In the rows, zero is written as 128.
These are runs of 8 systems, one row a step. Runs of the same system follow the same rule from any start.
run 1, z_320 (8 x 20):
[[146 163  42  88 136 100 147 165 185  81 108 170 109  91 137 205  90 135
   96 138]
 [164  94  85  98  78  54  70  84 158 156 123 148 117 157  84 146 111  88
  125 178]
 [180  98 183 176 117 111 101 117  88 185 126  88 154 143 134  96 112  44
  153 152]
 [112 161 175 158 190 125 162 133  85 158 126  43 182 107 146  98 169 154
  125 120]
 [119 148 137  96 183 168 183 185 149 120 129 140 149 146 139 162 166 214
  120 143]
 [ 72 115  84  90 114 140 124 155 153 112 128 210  95 186  96 125 131 169
  170 144]
 [ 93  93 128 145  80 170  69  83  97 106 114 176  81 149 115 133 110  78
  160 105]
 [133 144 122 186 140 134  96  76 104 117 120 122 119  59 149 128  91  69
  116  56]]
run 2, z_715, 8 rows:
[[ 95 164 108 114 168 136 157 155 130 100 108 115 140 110 142 161 145 173
  117 125]
 [ 73 148 110 129 135 108 118 110 103 122 121 128 116 136  89  83 133 129
  166 134]
 [136  93 137 112  92 107 116 132 156 159 153 141 136 170 124 100 138 142
  131 145]
 [169 108 173 142 117 166 130 102 126 134 147 118 128 116 142 123 132 123
  103 107]
 [128 138 125 137 147 167 151 163 131 102 123 153 119 114 155 158 108 132
  128 110]
 [107 153  86 139 166 107 114 112 125 127 117 148 125 110 106 137 124 128
  141 116]
 [128 118 116 131 114  88 106 134 129 150 114 123 137 150 123 123 120  95
  148 153]
 [162 121 150 118 119 110 136 124 133 141 134  85 148 126 135 131 140 131
  101 147]]
run 3, z_715 (8 x 20):
[[148 153 170 135 217 200 183 159  88 130 121 145 130 142  92 134 142 155
  168 157]
 [131 145 121 123 213 151 145 135 112 158 130 189 124 158  59 119 140 158
  183 159]
 [169 105 151 138 173 136 104 114 112 186 131 169 138 176  74 125 137 115
  175 169]
 [192 109 176 144 182 157 133 140 115 179 129 131 159 159 119 158 142 121
  138 166]
 [162 154 160 142 207 165 168 148  98 141 117 120 142 124 109 147 133 133
  145 157]
 [134 157 122 118 194 135 158 148 107 137 117 147 126 144  75 125 131 145
  171 173]
 [153 123 141 113 157 127 124 110 116 159 130 148 128 167  64 120 143 138
  158 177]
 [164 100 175 124 148 166 124 122 113 157 126 135 139 168 107 147 149 130
  139 162]]
run 4, z_933 (8 x 20):
[[176 139 156 141 119 153 131  90  74 103 110 109  93 106  82 120  93  63
  142 156]
 [149 168  81 142 150  67 134 151 120 124  91 102 137  91 122 147  84  70
  137 161]
 [177 126 113 120 132  90 103  98 154 141 112  93 154  98 143 197 135 117
   68 133]
 [141 100 125 106  77  85 132 164 183 145 144  95 159 140 183 131 141 149
   86 133]
 [ 74 109 157  92  84 139 130 126 127 111 128  82 139 158 150 123 182 184
  103 134]
 [ 79 128 153 120 107 194 161 176 115  81 124 136 110 149 163 126 134 155
  146 115]
 [ 74 154  98 127 137 171 132 114 115  74 123 177  80 109 110 120 115 144
  148  87]
 [151 130 119 157 117 154 113  94 119 112 141 175  85  97 107 105  77  77
  143  92]]
run 5, z_131 (8 x 20):
[[199 127 128 102 103  95 136 104 160 134 146  94 133 100 124 136 122 125
   73 141]
 [160 120 168 123 134 123 150 160 114 149 112  76 160 152 139 144 143 121
  127 186]
 [ 90 120 136 112 137 101 112 113 129 159 130  92 163 156 129 125 186 178
  119 139]
 [ 80  96 153 134 132 177 106 140 121 134 122 159 134 176 147 144 162 156
  148 114]
 [ 67 119 110 120  90 144 108 110 122  99 133 163  89 148 112  97 126 132
  154 107]
 [123 147 126 146 127 173 134 101  98  83 123 151  87  93 114 121  97 100
  138  96]
 [143 175  87 139 157 106 152 136 121 105 118 135 109  82 107 120  82  96
  140 129]
 [192 143 101 136 160  96 132 125 154 146 124 124 143  85 136 166 104 108
   95 125]]
run 6, z_933, 8 rows:
[[133 113 134 121 141  89 119 129 173 180 153  96 180 131 165 129 172 177
   89 110]
 [124 104 181  99 110 161 160 152 143 138 162 109 145 166 143 104 178 199
  111 137]
 [ 75 134 139  96 123 177 165 165 112  93 123 153 106 173 108 111 151 178
  165 155]
 [ 94 129 113 133 145 189 116 130 105  93 105 203  87 145 105 158 111 119
  174 119]
 [125 126  87 171 149 126  85 104 130 141 131 200 106 110 113 120  84  76
  160  79]
 [168 124 132 176 147  87  92  69 120 184 150 123 140  96 111  80 111  78
  131  90]
 [188 144 163 142 157  84 157 125 115 180 146  56 169 107 117  78 135 118
  120 156]
 [167 158 145  86 167 114 180 157 126 133 115  72 156 136 105 157 159 167
  108 206]]
run 7, z_320:
[[ 75 134  71  97  90  92 130 147 140 107 131 186  87 168  74  72 101 124
  186 163]
 [110 100 157 142  74 169  80  78  71  88  87 113  94 142 123 162 119  61
  136 139]
 [127 158  99 190 172  99 110 128 112 135 100 105 154  65 176 154  92  73
  125  76]
 [190 138 125 110 178 102 124  79 161 170 149 108 160  98 108 167 163 171
   67 124]
 [195 128 141 109 144 118 180 178 157 165 169 153 134 159  93  77 113 145
  153 179]
 [ 72 132 160 102  97 136 147 132  80 106 117  93 111 176  88  73 155 145
  169 183]
 [ 63 130 136 143 126 181 128 176  85  76  75 127 120 143 174 181 121 105
  156 127]
 [ 72 132  65 144 159 106  70 102 148 129  99 163 139 106 149 193 134 129
  118  73]]
run 8, z_218:
[[ 70 171 149 138 177 147 145 137  44  99  69  63 140 130 110 147 152 117
  163 170]
 [142 109 118 149 183 184  97 119 151 139 125 205 134 119 154 214 131 143
  114  72]
 [ 67 142  60 141 122  47 120 184 159 144 118 138 151 134 164 104 107 118
  159 121]
 [145 124 111 110  79  93  98  47 156 126 168 118 105  91 102  88 127 133
   79  89]
 [194 150 176 140 134 121 181 147 104 142 148  70 138 109 115  65 103  97
  133 163]
 [155 134 155  89 171 165 143 109 106 122 109 118 131 149  81 191 171 168
  116 188]
 [130  91 130 130 115 165 123 198 141 124 102 175 132 175 176 195 108 107
  150 150]
 [ 29 111  97 134  83 106  71 117 126 110  99 120 132 145 167 145 148 126
  130  98]]
run 9, z_645, 8 rows:
[[ 92  92  87 144  67  80  63 116 144 134 119 161 120 150 143 122 102  78
  148 111]
 [138 106 165 161 113 138  95  98 118 143 121  72 160 102 188 156 145 108
   80  87]
 [ 89 182 111 138 158 103 173 161 126 108 125  85 146  77 162  96 125 153
  120  98]
 [192 159 112  89 135 133 177 125 155  98 151 137 100  90  96 129 110 158
   91 139]
 [151 121 131 106  73 140 150 164 120  96 124 147  88 158 112 107  83  90
  158 181]
 [110  93 130 107  80 118  80 115 119 122  91 112 132 173 129 190 148 109
  120 175]
 [ 87 103 147 147 146 146 112 167 132 153 111 127 172 157 195 165 159 151
  129 107]
 [100 132  98 127 145 103 126 125 177 149 160 147 148 109 151 107 147 187
  104  68]]
run 10, z_828 (8 x 20):
[[104 137  87  85  90  62 133 110 177 122 153 107 129 121 119  94 147 176
   93 125]
 [141 110 161 102  54 132 161 172 139 100 136  89 123 148 165 107 119 128
  111 159]
 [ 64 141 109  97 106 105 124 132 129  95  99  81 137 132 145 158 162 162
  106 141]
 [132  86 150 109 100 141 126 157 164 146 138 132 149 169 170 153 158 167
  107 135]
 [ 79 116  82 113  90  89 110 146 160 122 127 150 126 146 149 125 123 139
  135 118]
 [116 106 149 113  70 124 128 114 143 129 163 112 124 143 136  74 144 150
  113 113]
 [ 82 143 129 120 101 136 156 167 126  90 123 104 123 125 163 108 126 144
  131 119]
 [121 136 129  92 129 133 149 128 146 116 141 110 134 125 134 139 160 186
   93 128]]
run 11, z_645:
[[ 93 160 147 142 141 201 149 126  77  51  93 100 105  86 156 169 123 124
  117  99]
 [119 165  49 120 161 115 137 158 147  88  89 175 109  96 132 201  89 114
  129 131]
 [205  99 110 137 104  98 116 164 181 154 134 160 140 126 166 167  81  81
  109 136]
 [126 102 138 126  54  63 121 153 149 148 137  65 158 139 179  88 128 110
  108 137]
 [113 137 167  97 102 143 166 127 125 107 141  50 145 118 151 116 175 189
   78 131]
 [ 93 157 124  87 132 178 187 163 130  70 134 153  94 133 112 117 137 193
  139 135]
 [131 109  99  98  98 166 107 117 151  92 127 216  71 150  95 165 108 130
  138 130]
 [108  78 125 162  83 142  65 123 128 131 108 166 121 152 168 161 105  65
  146 105]]
run 12, z_218:
[[114 140 114 113  89 114 136 139 104  88 103 112 102 135 106 120 104  93
  151 172]
 [138 119 149 151 136 159  97  85  96 119 106 117 123 112 132 172 126  93
  116 113]
 [113 128 129 163 173 114 120 157 126 165 118 122 169 131 164 143 136 127
  140 113]
 [117 121 103 107 126  96 117 118 172 149 153 147 139 135 129 120 150 175
  108 111]
 [149 124 129 113  78 114 152 140 146 122 156 124 109 128 122  73 107 122
  128 137]
 [135 143 154 114 119 150 142 102  90 100 119  94 109 125  93 116 138 121
  127 156]
 [145 125 151 145 162 178 134 146 105 124 108 138 132 131 138 173 126 116
  140 135]
 [ 83 124  96 135 149 119 104 150 136 131 104 153 145 144 152 171 137 136
  143 120]]
run 13, z_828:
[[129 130 181 117 135 177 154 139  77 112 113 102 121 162 103 122 147 131
  155 181]
 [ 93 132 116 118 165 174 114 124 115 103  95 167 115 144 117 198 148 151
  141 133]
 [154  92 123 136 128 157  90  97 164 145 148 198 116 132 136 162 127 134
  110  84]
 [132 126 100 165 102 105 103 114 143 131 147 149 113  90 149  88  85  83
  129  68]
 [141 159 151 152 134 106 156 115 108 138 149  66 139  84 129  52 121 117
  118 107]
 [144 176 143 122 175 130 196 176 104 115 111  84 142 113 118 124 126 141
  140 171]
 [158 144 116  80 163 130 143 131 130 120 102 133 127 149  84 196 147 155
  121 197]
 [153  80 117 116  98 138  73 110 141 129 102 173 114 166 121 207 123  94
  125 158]]
run 14, z_644, 8 rows:
[[128 103 133 146 126 114  82 122 114 151  99 125 145 149 138 170 132  88
  136 144]
 [117 101 152 142 131 106 102 119 122 178 132 107 164 157 138 112 160 132
  136 129]
 [133 124 141 114 144 117 137 104 141 158 165 128 139 138 104  87 160 175
  121 122]
 [147 134 133 101 123 162 161 116 136 106 158 157  93 128  88  97 129 166
  125 128]
 [125 137 115 124 101 164 132 115 118  76 123 159  79 110 113 129  98 108
  135 114]
 [110 131 122 165 119 144 112 135 107 103 102 131 120 104 165 147  96  77
  138  94]
 [122 127 117 167 147  94 113 157 139 160 115 117 169 113 181 142 114  97
  129 102]
 [172 125 124 126 149  79 141 153 161 180 143 103 171 132 141 126 136 138
  112 150]]
run 15, z_131:
[[128 104 169 159  96 145 121 122 111 142 149 112 130 130 154  76 120 105
  134  97]
 [121 151 141 126 135 149 177 148 124 114 155 122 118 116 120  62 127 155
  139 113]
 [156 152 122 103 166 154 162 121 133 114 141 155 111 115  84 138 134 169
  121 137]
 [157 128 105 111 154 114 109 113 123 137 102 151 121 142  77 173 123 110
  141 175]
 [132 109 123 155 133  91  70  94 112 169 107 116 151 135 129 148 128  82
  136 130]
 [112 109 146 172 120 115 112 149 127 164 140 121 157 131 178  88 123 110
  142  91]
 [129 122 145 127 104 148 164 154 156 128 176 139 123 125 154  64 126 164
  120  90]
 [162 138 147  88 118 174 181 136 136  97 152 142  95 131  93 112 131 165
  119 154]]
run 16, z_644 (8 x 20):
[[149 192  73 130 188  67 138  94 101 123 107 115 115  78  55 119  97  91
  144 161]
 [162 124 158 145 190 186 140 164  82 136  88 160 132 164 108 187 118  95
  177 185]
 [ 93  87  92 141 127  95  42  94 133 172 104 184 134 181 105 165 137  97
  163 135]
 [157  72 202 158 121 158  87  85 119 192 159 117 161 154 146 109 167 130
  119  99]
 [109 126 130 126 119 103 143 116 154 162 191 150 125 139 106  13 139 174
  145  94]
 [192 158 138 115 151 170 181  98 138 100 176 152  89  75  86  90 108 153
  103 105]
 [139 149 101 129 106 162 159 168 121  65 118 186  71 110 117 122  54  80
  165 136]
 [139 137 102 175 132 119  85 116  98 111  80 128 124  89 151 188  77  30
  133 115]]

Which system made each run below?
run 17, 2 rows:
[[106 128 132 164 198 152  89  90 100 159 113 147 146 125 117 156 151 135
  148  96]
 [126 120  95 146 161  95 118 157 167 177 147 181 150 142 133 106 117 138
  156 107]]
 => z_218
run 18, 2 rows:
[[165  61 154 141  91 132  48  87 143 163 112 127 150 150 170 206 146  91
   88 121]
 [155 118 137 188 164  86 120 136 152 210 171 127 179 110 166  60 118 114
  134  73]]
 => z_320
run 19:
[[135  95 130  67  58 142 144 163 177 102 139 142 115 167 149 156 143 171
   95 156]
 [ 79 105  94 100  48 103  94 123 161  87 117 123 118 138 167 160 138 136
   95 115]]
 => z_828
run 20, 2 rows:
[[143  84 196 163 141 164 148 211 122 183 136 138 167 186 182 109 134 118
  173 142]
 [ 32 114 115  91 115 138 100 104 129 118 126 150 121 181 104 128 193 207
  139 122]]
 => z_218
run 21:
[[127 163 117 143 137 114 155 109 138 120 168 117 120  66 131  62 110 142
  111  71]
 [179 174 141 119 141 127 198 160 127 105 142  83 127  82 128 103 104 132
  108 143]]
 => z_828
run 22, 2 rows:
[[175 142 149 123 151 128 143  95 112 140 141 111 122 113  82 106 130 128
  127 149]
 [169 138 120 112 139 107 151 158 129 134 114 121 134 140 106 140 115 113
  140 185]]
 => z_933
run 23 (2 x 20):
[[169  94 136 147 175 139  77  96 114 185 109 179 139 168  85 176 134  93
  161 157]
 [134 110 112 167 179  74  96 158 149 214 129 153 182 156 146 124 127 110
  162 126]]
 => z_933
run 24, 2 rows:
[[157  95 103 110 113 158  84  79 166 120 142 209  95 134 111 184 125 136
  101 100]
 [133  81 171 148  40 156 111 130 122 120 147 127 111 143 173  89 106  84
  126  98]]
 => z_644
run 25, 2 rows:
[[147 124 126 168 142 108 103 120 135 156 128 126 151 101 159 136 112  92
  118  94]
 [140 144 126 153 156  84 134 133 123 167 139 106 152 114 121  79 118 109
  144 128]]
 => z_828
run 26, 2 rows:
[[166 124 165 156 124 176 138 136 100 116 123 122 121 113 148 139 102  86
  126 121]
 [117 162 102 118 132  77 154 140 132 126 133 100 131 108 112  86 119 134
  134 140]]
 => z_131
run 27 (2 x 20):
[[103 149 121 116 142  93 153 122 123 150 160 123 126 141  75  35 140 157
  163 140]
 [128 144 160  99 113 184 185 157  97  79 129 132  88 145  94  98 120 143
  154 168]]
 => z_828
run 28:
[[212 113 187 115 162 178 131  86 108 152 138 125 126 143  79 160 150 136
  115 168]
 [120 100 148 123 142 147 131 201 119 148  95 150 152 198 144 173 139 122
  171 190]]
 => z_218
run 29:
[[ 95 150 141 161 189 145 132  96 117 154 157 121 149  92 134  84 161 175
  121  54]
 [126 124 122 159 122 129 148 185 134 139 146 179 114 140 138  62  72  90
  187 113]]
 => z_715
run 30:
[[127 169 148 144 142 195 163 104  80  66 129 130  82  76 108 109 101 115
  130  95]
 [134 166  70 125 143 117 120 120 107  84  82 155  90 101  89 180  80  72
  144 159]]
 => z_645
run 31:
[[160  94 157 154 150 141 108 137 140 181 140 145 163 148 155 143 137 124
  129 112]
 [114 101 138 120  86 109 124 141 146 150 158 141 132 166 129  68 136 140
  148 131]]
 => z_131
run 32 (2 x 20):
[[147 144 128 113 148 173 173 175 149  82 117 127 131 100 177 197 122 157
   87 121]
 [109 127  77  80  81 117 126 120 183  90 147 176  91 124 120 134 124 169
  103 109]]
 => z_933
run 33:
[[136 104 142 164 150 194 129 169 140 132 136 198 126 137 171 149 111 125
  147  84]
 [ 99 125  73 138  99  67  82  93 158 138 136 146 120 107 132 110 111 107
  121  83]]
 => z_645
run 34:
[[142 126 127 132 139 122 157 192 144 138 122 133 147 141 160 137 110 122
  141 148]
 [148 158 123 128 163 112 141  96 117 132 136 106 128  92  93 111 129 132
  117 127]]
 => z_715
run 35 (2 x 20):
[[168  85 139 106 105 190 133 141 166 128 165 227  91 169 112 133 115 153
  138 125]
 [158 124 135 105  76 128 119  73 100 106 134 130  77 141  49  89 109  87
  144 173]]
 => z_131
run 36 (2 x 20):
[[ 87 147 102 104  88  81 170 167 150 114 161 125 115 139 120  28 113 153
  153 136]
 [126 128 173 118 121 188 119  77  65  91 103 103 100 139  86 155 148 116
  129 157]]
 => z_933
run 37:
[[110 104 101 134 115  94  80 137 147 141  96 121 158 140 172 197 137 112
  109 127]
 [111 100 132 139  81  91 103 125 162 153 146  99 157 126 188 107 137 133
   97  86]]
 => z_218
run 38, 2 rows:
[[168 115 131 111  68 102 149 149 176 124 165 114 126 117 157  93 109 130
   93 120]
 [106 154 112 109  88  82 147 142 128  98 116  61 133 111 144 113 127 124
  109 146]]
 => z_828
